-10, 19, 32, 32, 20
11, -24, -6, -14, 5
-22, 37, 17, 44, -3
-20, 38, 31, 47, 7
->
11, -24, -6
-22, 37, 17

-22, -34, -38, -40, -39
35, -21, 26, 22, 20
8, -35, -40, -35, -39
40, -1, 31, 3, 2
->
35, -21, 26
8, -35, -40

-39, 31, -9, -8, 17
17, -11, 9, -3, 3
-9, -8, 17, -11, 9
->
17, -11, 9
-9, -8, 17

-9, 17, -21
-7, 16, 14
4, -23, -20
-11, 30, -9
-5, -38, -20
->
-7, 16, 14
4, -23, -20

27, 3, 2, 23
36, 5, 2, 15
33, 4, 2, 17
->
36, 5, 2
33, 4, 2

27, 16, -18, 26
20, 38, -8, 16
15, -3, -21, 19
->
20, 38, -8
15, -3, -21

-10, -2, 47
-22, 4, -22
-1, -27, 17
-35, 35, 10
26, -47, -4
->
-22, 4, -22
-1, -27, 17

28, 28, 42, -25, 45
0, 25, 35, -38, 33
-7, 36, 28, 26, 23
41, 23, 33, -10, 37
->
0, 25, 35
-7, 36, 28
---
-9, 4, 0, -31, -34, 16, -26
-4, 0, -1, -7, -6, -6, 10
->
-26, -9, 4, 0, -31, -34, 16
10, -4, 0, -1, -7, -6, -6

-13, 21, 1, 14, 36
12, 33, -10, 22, -9
2, 5, -4, 25, 33
->
36, -13, 21, 1, 14
-9, 12, 33, -10, 22
33, 2, 5, -4, 25

25, -34, -46, -32
-2, 0, 6, 0
-9, 15, 19, 15
-34, 14, 3, 16
28, -45, -47, -44
->
-32, 25, -34, -46
0, -2, 0, 6
15, -9, 15, 19
16, -34, 14, 3
-44, 28, -45, -47

22, 1, -42, 7
8, 26, 19, -7
-17, -19, 1, 1
14, 25, 11, -9
-17, -32, 18, -21
20, -22, -26, -4
-15, 12, 9, 29
->
7, 22, 1, -42
-7, 8, 26, 19
1, -17, -19, 1
-9, 14, 25, 11
-21, -17, -32, 18
-4, 20, -22, -26
29, -15, 12, 9

-3, -15, 3, 6, 26, -1, -13, 8, -18, -20, 6, 22, -6, -5, -18
11, -6, -18, 8, 7, -7, 5, 13, -10, -13, -8, -8, -5, -5, -28
-19, 9, 12, -4, 13, -10, -26, 26, -15, 12, -14, -6, -18, -16, -2
-10, 10, -12, 12, 31, -18, 0, -23, -24, -3, -27, 8, 0, -5, -7
12, -5, -7, -11, 27, 40, -8, 7, -3, -8, -21, -5, -21, 0, 4
->
-18, -3, -15, 3, 6, 26, -1, -13, 8, -18, -20, 6, 22, -6, -5
-28, 11, -6, -18, 8, 7, -7, 5, 13, -10, -13, -8, -8, -5, -5
-2, -19, 9, 12, -4, 13, -10, -26, 26, -15, 12, -14, -6, -18, -16
-7, -10, 10, -12, 12, 31, -18, 0, -23, -24, -3, -27, 8, 0, -5
4, 12, -5, -7, -11, 27, 40, -8, 7, -3, -8, -21, -5, -21, 0

-17, -16, -12, -23, -22, 22, 41, -4, 9, 8, -29, 12, -7, -36, 3
-7, -36, -3, -15, 14, 2, 42, 20, 21, 7, -36, 16, -1, -20, 18
-11, -17, -16, 1, 19, 29, 16, 16, 11, -12, -17, 9, -7, -1, 14
->
3, -17, -16, -12, -23, -22, 22, 41, -4, 9, 8, -29, 12, -7, -36
18, -7, -36, -3, -15, 14, 2, 42, 20, 21, 7, -36, 16, -1, -20
14, -11, -17, -16, 1, 19, 29, 16, 16, 11, -12, -17, 9, -7, -1
